In the rows, 100 means zero.
Each path below is one point turned by a fixed rotation once a step. After each direction that follows a path, write how fast that rotation turns it, in degrees each step (0 if it stays still).
Each turn is a multiple of 5 degrees from 10 to 175, or 0.
Each row of a path follows its step; steps can be skipped.

step 0: [88 92 95 91 97 93 90 93 109 107 104 105 121 102 117 86 93 76 107 98 96 105 108 96 97 103 93 101 121 97 93 103 122 104 93 116 87 90 102 114 96 102 93 86 83 102 101 100 80 111 67 104]
step 2: [83 90 105 81 95 109 79 114 106 95 84 83 98 89 98 96 105 95 94 97 104 110 114 121 98 106 83 102 110 93 93 115 111 91 93 112 104 87 115 115 116 108 99 109 103 83 74 104 93 95 98 96]
step 5: [100 80 92 80 99 117 92 79 102 118 105 96 92 114 113 88 110 100 97 111 98 105 116 91 115 98 80 97 107 84 98 118 102 104 98 114 111 109 110 107 106 95 85 113 92 99 91 81 98 116 91 113]
step 13: [85 94 95 79 116 117 100 93 110 108 101 105 98 114 120 101 99 97 106 107 97 95 113 89 118 109 85 112 114 104 86 104 108 78 82 101 89 106 101 96 114 99 82 116 88 92 86 100 98 115 90 97]
step 15: [92 89 108 106 95 117 76 96 91 102 94 93 101 95 108 92 98 89 107 106 94 100 97 98 113 81 95 104 113 91 86 96 108 87 85 96 115 108 122 120 84 103 110 115 82 92 94 116 100 89 88 83]
step 17: [104 96 110 101 103 108 71 106 112 103 105 89 103 118 94 77 107 110 117 114 118 107 123 81 110 104 96 102 111 107 106 107 125 86 109 93 99 108 107 107 111 101 93 110 100 107 99 96 90 112 90 88]
step 18: [99 88 86 86 103 86 86 90 99 117 93 83 88 107 108 95 102 82 112 106 104 99 123 83 89 102 96 105 109 92 94 104 94 118 84 101 85 87 105 108 102 116 98 112 73 108 89 112 106 96 86 99]
step 20: [99 90 109 117 97 96 76 113 101 113 107 82 94 106 94 108 112 77 96 99 113 112 108 125 101 108 77 101 126 94 96 102 114 106 101 110 107 100 114 103 100 88 91 111 86 104 103 93 92 89 97 95]
Speeds:
[103 101 101 104 98 94 100 103 102 100 99 98 100 95 102 104 103 102 98 101 95 102 106 105 99 102 96 103 95 97 102 101 97 103 104 103 93 95 99 102 100 102 99 98 92 104 99 102 96 98 103 100]
175
[98 94 96 97 98 100 102 97 98 99 103 101 93 100 102 96 95 98 107 95 91 105 102 97 103 103 102 97 97 103 100 102 102 103 102 100 99 101 101 96 97 102 97 98 96 99 101 98 100 98 99 102]
80
[97 98 100 100 101 99 97 104 101 101 100 103 101 109 97 102 103 104 98 99 97 103 105 93 98 92 100 99 102 97 102 100 98 103 97 99 99 95 97 96 100 97 103 100 97 102 100 93 102 103 100 103]
55
[100 99 99 97 98 96 98 98 99 97 98 99 95 99 96 99 98 96 99 104 105 104 97 105 96 105 101 101 107 104 101 105 99 105 94 100 97 93 98 97 98 100 105 97 102 100 102 100 100 98 100 104]
175
[98 101 100 98 105 102 97 101 101 101 98 108 97 103 104 106 101 101 99 96 95 102 97 103 101 103 105 98 104 97 101 103 99 94 101 103 100 96 101 105 100 100 101 101 101 93 101 103 97 103 105 101]
35
